In the rows, zero is written as 128.
Named moves, each a turn or a mirror, and the order they were made in; the first pair answered:
move A:
[161  93 159 136 105 160 103 149 159 128 104  86 152 138 105 125 120 162
 130 148 104 107 168 138 133  95 126 120 108 115 133 171 166 126] |-> [163  88 163 137 109 163 104 152 152 126 103  84 153 138 108 131 107 152
 127 148 103 109 168 145 136 103 118 127 109 114 132 167 167 121]
[137 123 139 115 144 128 144 114 157 131 121 120 129 121 115  98 143 165
 145 119 108 129 152 129 135 113 146 138 142 133 137 136 108 125] |-> [140 110 150 114 149 133 150 122 140 121 122 117 133 118 123 112 116 141
 137 116 110 135 155 147 138 133 125 156 145 128 134 127 106 106]
[137 117 127 135 126 139 120 140 129 134 121 127 115 117 121 137 113 125
 131 129 148 119 125 132 139 134 128 126 128 117 130 138 137 130] |-> [134 121 123 135 124 138 117 138 134 138 121 131 116 115 120 132 121 133
 133 126 147 115 123 126 136 129 136 121 127 118 129 142 135 134]
move F:
[127 107 124 175  88 132 174 106 125 172 148 129 128 138 119 102 194 143
 144 134 119 124 147 122 123 105 143 144 167 131 186 122 132 115] |-> [125  94 131 169 103 137 180 103 115 166 149 127 134 139 124 106 171 127
 142 135 109 135 155 137 125 120 125 165 175 127 185 111 122  93]
[127 118 118 134 100 139 121 150 125 131 132 114 113 127  99 158 147 119
 106 118 158 115 114 121 136 119 107 102  93 122 117 134 160 151] |-> [135  98 123 136 109 155 113 149 138 137 142  88 115 130  98 128 140 117
 121 124 159 118 113 131 136 130 102 115 106 116 119 141 161 138]
[140 138 117 116 132 143 128 100 141 134 125 108 133 165 130  92 141 139
 155 128  96 133 140 124 137 108 134 128 141 134 102 132  89 116] |-> [137 141 122 112 143 140 140  98 124 126 121 117 141 162 136 112 123 126
 143 128  87 139 146 130 142 115 122 141 137 137 101 121  84 106]
move M:
[136 150 115 126 134  89 140 125 142 121 117 122 160 138 151 145 117 135
 143 145 143 112 100 152 114 139 132 157 141 138  76 130 128 104] |-> [137 144 120 130 130  91 137 134 138 117 118 119 156 135 151 149 110 129
 140 142 151 111  99 153 115 143 126 159 140 135  77 128 137 104]
[128  90 130 112 128 134 127 151 119 125 130 121 139 113 115 142  85 120
 136 175 140 136  91 123  95 136 106 141  96 131 117 102 138 134] |-> [130  96 126 117 114 129 123 158 122 126 128 125 131 110 111 146  99 127
 131 174 149 131  86 115  94 124 113 127  89 130 118 109 147 150]
[155 108  88 128 114 135 104 105 133 129 135 102 118 141  98  94 141 106
 129 159 123 142 126 138 120 140 108 118 138 119 108 127 145 115] |-> [158 107  91 129 112 135 103 109 133 128 133 102 115 139  98  97 141 104
 126 156 128 138 126 140 118 141 108 115 137 117 107 130 151 120]
[145 113 147 118 159 123 134 111 156 127 162  96 101 142  95  84 113 126
 144 147 123 136 146 149 136 147 128 127 130 101 111 137 121  92] |-> [150 110 153 128 145 126 125 129 150 122 163  95  92 136  91  95 106 116
 139 142 140 133 142 154 137 148 121 124 123  94 111 141 139  98]
Then:
(two moves a pair)
[129 145 131 135 112 114 131 146 103  95 117 152 125 125 130 179 109 115
 101 137 131 119 128 136 126 134 114 124 106 118 127 124 141 123] |-> [136 137 122 144 105 133 106 138 157 124 135 116 112 136 115 103 154 152
 137 141 147 109 115 119 114 119 146 110 118 115 123 159 148 136] | A F
[124 136 125 151 100 117 114 164  91  78 126 161  99 133 127 179 149 111
 108 112 182 122 132 103 172 127  91 139  83 124  96 144 159 118] |-> [106 171  92 120 121 100 129 102 117 100 116 179 120 154 129 148 193 157
 125 122 136 118 132  75 161  95 134 126  91 154  97 146 110 127] | M M
[142 106 138 145 118 148 124 146 144 133 134 100 120 126 122 110 121 131
 132 129 141 123 128 134 132 136 121 136 138 110 127 139 142 131] |-> [134 128 131 133 116 123 143 144 110 116 115 139 125 119 128 168 113 119
 102 123 130 122 135 129 137 130 116 129 124 117 131 118 137 139] | F F
[101  96 107 132 143 112 146 111  68 139 105 132 169 105 124 146 105 108
 137 131 119 161 171 173 144 152 119 170 117 127 126  82  51  76] |-> [ 93 112  87 123 149 111 141  81 105 163 107 125 172 121 119 105 146 144
 159 140 104 156 167 152 135 128 151 157 124 140 127  99  30  89] | A M
[129 134  99 128 111 112 122 122 118 133 105 161 125 115 154 154 146 151
 121 120 135 132 111 131 147  89 162 104 106 129 108 139 137 156] |-> [125 125 100 110 146 122 142  85 119 134 108 151 149 129 165 138 123 144
 130 132  99 148 124 147 145 110 149 137 130 135 105 121 101 119] | M M
[133 136 120 126 123  93 143 130 115 124 120 147 124 136 119 137 150 134
 115 141  91 121  89 107 118 110 140 108 155 126 128 137 124 150] |-> [141 103 133 128 139 119 138 127 129 131 137 112 127 140 119  97 129 126
 136 149  88 133  98 127 118 133 120 136 177 118 123 138 120 120] | F F
[142 134 129 138 112 134 105 161 124 127 141 130 115 113 121 142 139 148
 107 125 158 108 128 133 114 138 106 109 112 109 128 142 158 143] |-> [144 119 139 136 125 140 112 158 114 124 145 118 122 118 127 139 111 130
 110 126 149 118 135 150 117 158  86 135 124 104 127 133 150 116] | F F
[116 132 162  96 162  88 171 110 158  98  98 114 151 118 148 157  96 119
 114 155 112  82 104 179 112 151 126 153 127 130 136 117  89  92] |-> [125 127 173 123 126  88 147 157 146  87  98 114 125 101 136 184  98 108
 101 138 156  68  96 178 118 147 120 130 108 114 138 126 138 120] | M M
[126 151 123 100 106 115 118 140 140 125 134 132 107 135 124 137 157 146
 155 106 142 126 109 119 106 129 127 113 124 161 130 131 120 146] |-> [126 143 123  92 129 127 126 124 149 131 143 121 119 144 130 114 145 145
 164 115 123 135 114 129 105 142 121 134 139 167 128 128 101 122] | M F
[131 113 123 147 108 137 112 146 140 141 134 110 111 124 127 121 142 132
 134 133 146 124 118 119 124 109 138 113 120 113 115 147 147 148] |-> [131 107 124 143 120 146 113 135 148 146 138  99 119 130 130 101 138 134
 142 138 139 127 121 127 123 114 138 123 129 115 110 147 138 137] | F A
[121 155 131 125 101 116 131 130 108 124 102 154 118 120 129 160 152 138
 105 126 137 125 122  98 136 103 142 116 116 142 139 123 148 155] |-> [121 148 137 125 102 117 134 138  94 117 102 155 121 120 133 173 133 122
  97 124 137 127 127 107 138 115 126 127 117 138 141 113 149 144] | A M
[108 174  98  71 137  93 183 124 138 117 112 169  94 137 111 165 135 168
 129  96 103 133 141 163 138  97 137 108 112 151  90  94  98 144] |-> [125 117 129  87 152 129 179 156 126 106 133 123  92 132 115 149  72 125
 136  93 117 150 150 206 146 147  89 152 132 125  86  88 115  95] | F A
[119 156 113 126 119 115 120 123 129 139 114 139 139 132 129 144 144 141
 124 116 122 110 130 111 120 100 138 103 110 134 124 125 142 148] |-> [119 140 123 115 148 123 137 113 114 130 117 137 157 135 141 146 103 118
 122 118  99 125 144 134 126 126 111 139 125 131 121 104 123 110] | M A
[101 129 112 132 180 113 132  79 167 140 141 125 140 137 144  99 140 143
 143 164  74 134 117 152 122 127 132 138 108 114 103 129 103  56] |-> [120  94 144 167 148 125 114 145 139 117 149 110 114 113 138 135  99 100
 126 150 130 134 114 176 133 154  90 141  94  82 100 128 163  57] | M M
[137 146 106 145  78 125 141 129 134 149 103 131 116 141  83 128 144 162
 135 125 155 127 135 141 138 109 188 101 120 108 110 164 139 207] |-> [141 134 126 149  83 121 153 153  87 121  96 145 119 128  93 183  90 114
 107 118 161 134 142 164 151 137 149 125 112  95 112 136 150 185] | A F
[113 124 118 125 106 122 117 136 156 161 136 105 106 143  96 107 165 135
 166 136 130 122 124 141 131 138 138 125 148 106 114 136 149 144] |-> [106 131 124 110 124 107 146 127 104 136 120 139 124 139 115 169 119  99
 135 135 104 135 138 156 140 158 104 150 146 108 115  96 129 115] | F F
[129 105 135 133 125 126 120 125 102 122 124 117 153 115 139 142  94 101
 131 138 122 132 117 149 127 134 104 148 130 128 134 115 134 109] |-> [122 127 112 122 129 120 117  94 133 143 121 121 158 129 133 105 142 145
 148 145 107 127 112 125 116 104 142 131 132 143 134 132 115 129] | A M
[150 167 114  93 159 123 126 105 131 116 121 147 177 187 121  86 108 171
 167 172  74 152 109 111  90 124 145 115 132 169 114 114 105 120] |-> [149 172 112  91 156 119 131 104 124 115 119 156 179 185 123  96 111 170
 161 173  76 150 109 108  90 122 150 109 128 171 117 108 103 123] | F F
[144 137  99 113 106 129 147 127 119 110 131 162 154 132 147 167 154 126
 118 136 139 136 130 127 140  97 130  93 105 153 124 106 115 134] |-> [156  96 122 126 118 157 140 146 117 106 147 124 151 131 146 145 115  98
 126 139 152 146 135 157 145 134  94 124 123 132 123 105 128 100] | F A
[137 124 135 123 130 123 131 149  92 105 115 149 131 115 141 178  94  93
  92 121 116 135 141 147 145 146 109 148 130 129 140 102 130 116] |-> [122 156 101 104 140 114 132  97 140 138 111 157 139 135 136 130 161 155
 118 132  86 125 133 110 129 107 164 124 135 155 140 122  94 141] | A M
[130 142 136 128  98 137 119 148 106 118 112 111 131 108 122 170 121 108
 105 133 161 128 123 103 144 107 129 129 105 128 131 123 128 138] |-> [133 124 143 136  97 151 110 155 116 123 121  92 127 108 119 146 114 105
 118 133 168 130 121 108 144 116 122 138 114 119 128 130 134 130] | F A
[121 126 137 128 141 135 131  97 148 131 128 124 147 136 137 103 146 128
 135 137 122 123 128 122 119 129 147 114 133 132 110 140 118 132] |-> [126 111 152 129 146 142 132 111 131 121 130 120 148 129 140 115 115 102
 126 135 125 129 133 140 123 147 125 132 137 125 110 130 125 112] | F M
[129 160 103 114 118 118 124  91 159 144 126 129 129 146 119 106 174 172
 143 140 110 128 127 110 117 101 169 106 130 154 130 141 115 153] |-> [126 161 122 117 112  96 144 120  90 104 108 169 130 127 131 202 117 115
  94 129 114 135 137 129 133 124 128 119 110 145 134  99 128 141] | A F
[128 155 110 112 168 149 136  92 201 177 123 132  79 143 101 107 123 168
 133 139 154 158 121 122 106 121 163 103  97 133 151 103 135 164] |-> [128 154 127 108 170 133 156 112 143 144 107 166  81 129 113 185  70 121
  93 132 154 167 131 140 117 139 123 120  87 130 156  67 138 144] | A F
[142 123 127 140 112 140 121 143 161 142 129 117 125 116 119 103 118 150
 134 108 139 124 128 118 124 107 148 126 152 121 137 130 120 112] |-> [144 112 137 142 114 141 126 155 142 133 129 118 126 110 124 122  94 128
 123 104 140 130 130 131 128 121 127 138 150 116 135 120 127 100] | F M
[128 131 127 128 139 142 139 124 131 138 134 111 139 127 133 120 136 115
 134 111 149 150 138 135 125 136 110 140 128 118 119 136 119 106] |-> [126 139 122 135 126 139 129 130 140 140 132 113 131 125 128 117 155 127
 137 109 160 141 129 122 121 123 124 126 121 115 117 147 130 125] | M A
[129 132 126 142 125 144  78 137 177 145 122 123 119 139 127  95 174 160
 147 136 174 146 139 127 131 110 188 106 126 144 120 167 135 170] |-> [140 103 156 163 114 149  79 187 130 113 124 120 109 119 130 147 110 105
 120 124 201 153 145 162 146 148 136 128 123 119 121 145 168 146] | A M
[134 103 149 145 149 146 132 133 126 110 123  97 116 112 132 123  80  86
 130 134 143 139 145 163 117 159  83 171 146 102 137 125 151  93] |-> [115 178 110 134 118  95 130 114 131 119  93 162 106 113 124 160 161 139
 112 127 141 114 129 102 107  88 150  98 110 133 144 140 149 170] | F A
[156 140 142 137 124 141 121 139 139 147 137 146 152 122 115 113 153 136
 137 127 135 146 127 122 122 128 144 153 143 135 147 132  95 108] |-> [155 143 140 132 125 138 125 138 134 142 134 150 155 123 117 122 154 136
 134 126 130 146 126 122 124 127 143 156 143 136 147 126  91 109] | F A
[120 141 115 109  95 132 128 135 140 130 139 104 112 118 135 102 140 121
 141 123 138 112 120  98 144 104 150 123 132 124 144 138 150 157] |-> [118 129 118  94 124 142 140 112 140 133 139  95 129 128 143  84 119 114
 149 130 114 123 131 112 145 122 136 153 151 128 142 128 124 124] | M F
[137 126 134 141 101 130 117 111 143 127 113 132 124 141 128 140 157 150
 122 101 152 133 117 100 109 121 140 126 149 116 130 146 125 180] |-> [144  95 149 142 119 152 121 113 144 126 127 102 132 144 133 115 126 131
 134 105 149 144 123 127 110 148 116 158 167 107 129 142 123 145] | F A
[126 168 143 127  96 156  96 137 149 154 128 105 107 114 141 123 155 150
 131 113 145 140 101 115 129 133 146  90 128 127 117 137 168 124] |-> [128 148 149 124 115 169  96 130 154 159 137  84 115 120 144  98 139 146
 142 120 136 149 106 126 132 152 135 112 141 123 115 136 161  98] | F A
[114 100 101 115 115 161 146 103 188 163 112 144  97 140 120  54 157 168
 159 104 120 147 109 114 131 125 147 105 159 166 136 155 162 157] |-> [110 105 121 104 123 136 181 125  98 112  82 194 111 124 142 172  78  96
 100  95 107 160 127 143 149 156  91 135 145 161 143  99 159 125] | A F
[110 128 119 114 150 133 119  95 152 150 136 100 133 144 132  64 162 150
 160 139 108 134 130 111 128 130 152 130 153 139 135 134  88 117] |-> [119  98 146 121 155 139 129 125 105 122 134 102 134 128 142 111  94  94
 135 134 117 146 139 146 143 169 100 162 153 124 134 106 105  81] | F M
[ 93 132 121 189 126 116 123 127 104 115 108 154 115 141 134 125 137 141
 138  89 146 125 121  94 111 125 152 101 132  93 128 140 107 170] |-> [100  95 141 191 141 142 121 135 109 115 124 120 120 145 136  98 104 119
 149  93 145 139 127 122 112 157 126 134 153  78 123 138 109 134] | F A
[125 131  83 115 142 115 120  91 116 118 116 177 120 150 131 131 137 176
 109 164 121 121 156 123 155 104 139 144 139 147  88 126  96 153] |-> [125 135  85 120 131 111 116 103 108 111 112 186 111 143 128 148 139 170
 100 159 133 116 154 120 157 102 136 134 130 143  90 125 110 164] | A F
[119  39 128 103 140 122  92 117 170 114 111 116 104 206 151  39 153 166
 160 159 132 153 143 140  92 138 152 172 150 131 117 138 116 124] |-> [133  16 150 120 129 131  86 154 145  97 114 106  95 191 149  67 114 132
 146 149 157 158 144 161 104 162 119 183 144 112 118 133 147 113] | A M
[147 120 130 157 110 132 114 133 166 129 104 133 119 103 124  72 128 134
 125 133 121 119 111 113 101 122 136  94 153 104 130 124 145 142] |-> [151 112 138 164 105 133 114 150 150 117 104 133 115  94 127  93 105 117
 114 127 130 118 114 122 106 132 119 100 152  97 129 120 157 136] | A M
[192 117 136 142 151 149 123 112 118 140 179 105 128 153 110  62 126 132
 117 137  87  97 110 125 124 138 117 130 135 121 124 119 117 182] |-> [195 107 146 147 145 153 120 132 106 131 181 100 122 146 108  75 109 114
 112 135  99  96 111 133 125 146 103 133 132 111 123 114 129 178] | A M
[ 90 148 126 111 158 108 202 121 136 140 109 158 118 159 129 193 151 156
  89 153  56  93 113 101 109 113 129  94 102 152 143 128  87 162] |-> [107  80 167 127 173 147 197 157 121 127 134 105 118 153 135 173  79 101
  98 154  73 113 124 154 120 175  65 151 126 121 138 121 107 102] | F A
[119  72 142 121 120 131 105 118 141 108 127 100 129 122 142  91  83  95
 134 145 125 153 129 135 143 127 100 144 154 108 150 134 116 131] |-> [119  84 146 125 106 115 105 137 117  95 117 122 120 110 139 135  78  83
 112 139 138 150 128 132 146 122  94 135 137 107 151 127 130 145] | M F
[124 113  99 133 121 129 124 132 130 152 147 174 116 137 101 134 107 190
 147  84 122 105 119  99 142 148 136 113 139 161  89 122 180 158] |-> [122 100  98 123 143 139 132 112 139 158 152 158 130 149 107 104 100 190
 161  92 102 113 125 106 140 160 131 133 155 163  88 122 160 133] | M F
[138 119 164 139 151 137 108 151 105 119 117 138 114 118 138 151 108 119
 112  97 140 116 111 154 111 121 131 116 104 103 138 135 133 153] |-> [142 111 163 144 149 147 100 153 121 125 125 120 110 119 136 122 115 126
 126  99 146 116 108 155 109 121 133 117 109  98 137 147 137 149] | F F
[123 172 133 134 139 125 143 122  74 103 126 148 109 111 130 129 118 127
 145  98 133 122 134 136 106 156 113 130 117 137 129 108 126  85] |-> [117 188 118 130 134 118 138 112  85 114 122 154 110 116 126 120 145 152
 151  96 130 115 129 118 102 136 135 113 115 147 128 119 121 102] | F M
[128 154 116 109 139 102 152  87 127 140 106 145 161 148 149 125 158 155
 135 133  92 127 120 123 132 103 154 114 147 153 122 139  89 131] |-> [136 117 142 116 153 123 157 106 108 125 116 119 165 146 158 125 103 116
 135 132  95 144 130 157 141 143 111 151 162 136 120 127  97  88] | F A
[123 108 158 107  93 153  84 167 133 113 137  79 114 141 144  81 113 159
 118 102 150 116 156 153 114 140 112 153 148  59 127 143 116 146] |-> [124 106 163 102 103 149  93 166 115 103 131  87 121 142 149 103  91 141
 109 102 141 123 163 163 117 152  97 167 149  59 127 126 105 128] | M F
[153 133 164 122 116 138 153 157  76 113 138 120  98 114 154 135 124  91
 102 117 130 126 120 143 109 136 113 140 126 130 108 124 125 103] |-> [156 136 159 132  95 138 136 164  95 122 141 115  82 112 144 117 153 110
 109 113 149 118 110 128 103 117 135 114 118 129 109 143 140 132] | M F
[168 152 112 134 140 131 148 140  93 121 110 149 185 171 129 153 125 100
 145 137 125 157  94 128 113 129 136 121 104 144 140 106 152 137] |-> [170 150 105 140 132 139 133 137 122 136 120 130 178 175 120 116 152 122
 161 137 137 151  86 115 108 117 156 107 107 144 138 127 157 150] | A F
[116 167  88 136  76  86 125 149 125  92 148 133 125  75 113 140 162 114
 134 114 148 129 144  90 129 138 103 157 126 122 138 162 139 154] |-> [117 156  85 136  85 102 116 134 153 106 161 105 129  87 107  95 175 132
 158 124 142 130 141  92 122 140 111 165 139 124 137 174 131 148] | F M
[123 126 118 110 157 134 150 116 146 130 140 106 128 135 121 110 118 121
 127 102 108 138 133 144 127 146 116 153 124 146 123 133 139 113] |-> [132 120 127 131 133 135 138 148 140 126 139 106 108 122 113 126 116 112
 117  92 140 133 125 143 128 143 112 136 112 134 125 141 170 127] | M M
[187 107 127 136 167 105  86 149 109 111 176 127 140 104 119 106 107  69
  68 112 152 115 154 122 141 152 129  92  79  99 128 127 121 204] |-> [178 128 107 124 169  93  86 122 131 126 170 137 144 113 116  86 144 101
  80 118 136 108 150  99 135 129 160  77  80 116 129 134  99 219] | A M
[133 106 143 151 171 132 122  92 119 142 137 140 157 111 113  81 172 136
 130 155 105 149 172 139 118 145 116 152 160 136 113  97  70  75] |-> [124 150 128 153 145 100 122  96 105 136 116 183 147 103 107 129 208 153
 110 144 113 131 164 107 117 108 144 107 132 146 119  99  79 125] | F F
[117  96 148 115 130 108 122 103 128 127 105 150 136 131 176 125 140 127
 103 106 106 158 170 106 150 138 129 120 116 157 107 118 113 155] |-> [116  99 145 120 120 105 115 108 132 127 106 153 132 128 173 126 149 133
 103 104 116 151 165 101 151 132 136 109 112 158 103 123 122 167] | M F
[142 115 152 146 107 145 107 153 110 128 122 108 123 122 136 108 130 133
 158 120 128 132 113 114 132 135 119 125 125 140 121 128 151 122] |-> [141 112 153 144 118 147 114 148 106 129 123 104 129 124 141 103 122 127
 157 124 119 136 116 121 133 143 112 136 133 140 122 124 141 111] | M F
[105 155  49 133 106 126 113  77 136 135 115 101 116 107  81  55 184 162
 171 113 164 125 108 127 124  75 183 120 135 134  99 127 139 168] |-> [ 98 132  58 106 161 135 150  43 108 124 114  95 155 121 103  55 121 126
 168 130 110 157 130 162 127 120 139 185 167 138  99  88  89  97] | M F
[131 107 147 135 136 136 129 143 121 119 138 122 126 126 130 142  99 115
 125 122 137 140 137 149 128 158 103 147 127 112 132 128 134 111] |-> [121 135 119 123 138 127 129 106 158 142 136 123 131 138 124 104 153 160
 144 130 121 129 130 118 116 126 146 123 127 131 132 144 113 132] | A M
[137 130 121 108 186 132 130  84 146 128 118 116 165 126 158 102 113 110
 138 136  87 149 137 130 124 153 133 177 153 164 117 112  70 106] |-> [136 140 125 113 175 115 137 103 109 108 105 146 161 113 164 164  90  87
 107 130  98 150 141 135 133 155 120 172 135 160 121  94  84 111] | F M
[110 128 130 154 105 130  97 143 154 146 144 114 134 120 131 108 181 141
 136 141 111  95  92 131 131 106 151 110 127 134 127 119 130 161] |-> [113 124 148 151 109 119 118 161 104 116 130 136 140 108 144 173 129  95
 104 136 108 104 104 154 144 128 115 130 119 127 129  84 133 138] | A F
[128 124 116 124 136 113 113 115 133 126 144 128 142 123 128 130 125 117
 148 128 129 119 129 129 122 119 115 122 137 142 122 129 105  97] |-> [130 117 118 126 135 117 112 117 132 124 145 124 142 121 126 130 122 113
 147 128 129 120 130 131 123 125 110 123 139 140 121 129 108  94] | A M
[126 115 134 144  99 132 112 146 131 132 126 116 123 119 112 130 150 151
 131 124 144 117 119 116 132 131 148 112 118 113 145 131 142 159] |-> [115 124 123 122 129 131 130 109 141 142 124 118 144 135 121 109 153 161
 139 136 106 126 127 117 129 134 153 130 133 126 144 122 101 140] | M M
[128 136 134 104 153 127 148 108 123 124 112 125 147 133 146 146 119 143
 139 149  98 138 152 137 132 126 126 139 122 134 123 123  85 100] |-> [126 141 132 106 153 123 147 110 115 124 107 135 144 130 145 156 119 142
 134 145  99 138 149 133 134 126 127 135 116 133 123 121  88 106] | F M
[106 176 141 103  97 111 189 154  80  95 112 137 142 150 136 145 142 148
 130 131  91 123  90 101 119 139  93 129 142 150 142 119  90  97] |-> [103 184 131 107  86 107 182 153  94 103 113 134 136 149 131 131 168 167
 136 130  98 115  86  88 116 124 113 110 137 151 142 134  96 118] | M A
[158  88 125 145 137 140 139 125 120 112 156 114 137 151 146 128  81 118
 119 144 131 141 139 144 112 145 116 151 149 122  99 128 144  95] |-> [157 110 109 157 103 127 119 138 143 124 150 120 115 144 129 122 135 153
 126 138 162 122 125 113 105 109 152 103 129 126 101 155 166 150] | M A
[124 103 126 126 113 124 128 136 124 133 127 123 111 138 118 152 120 114
 109 125 149 131 115 130 149 138 103 141 143 113 131 138 161 115] |-> [126 105 122 130 108 126 119 134 137 141 130 116 106 141 115 134 134 126
 117 124 154 129 111 124 146 134 115 132 145 116 131 148 165 123] | M F
[117 138 125 140  71 126 120 138 138 139 134 110 139  81 117 119 129 105
 162 135 133 111 139  96 110  83 181 110 116 101 134 167 151 126] |-> [111 141 115 117 106 130 139  96 146 146 133 105 165  95 128  97 123 110
 172 147  93 124 148 101 107  92 182 137 133 114 133 156 110  98] | M M
[122 133 149 123 118 123 126 136 123 129 127 130 128 109 121 140 113 116
 141 122 139 127 111 129 140 117 126 105 144 132 129 128 168 154] |-> [124 120 155 126 128 132 125 134 128 130 133 118 133 111 124 128 101 110
 146 127 136 133 111 140 141 130 119 119 154 129 123 126 167 139] | F F
[118 167 127 122 115  95 128 125 106 113  98 159 142 124 128 163 144 122
 102 125 108 135 119 123 126 106 151 108 101 148 128 113 101 137] |-> [120 153 135 114 135 104 137 115  99 110 104 148 157 129 135 157 117 107
 105 134  92 146 128 137 128 128 130 134 115 146 128 103  85 106] | M M
[118 130 111 132 145 153 130 104 152 138 125 133 138 149 141 107 141 162
 155 138 116 120 118 114 135 110 135 124 138 121 115 157 126 125] |-> [129 103 135 147 138 162 129 140 119 119 129 123 130 136 145 140  95 121
 138 130 137 126 124 141 143 138  95 145 136 105 114 143 153 106] | A M
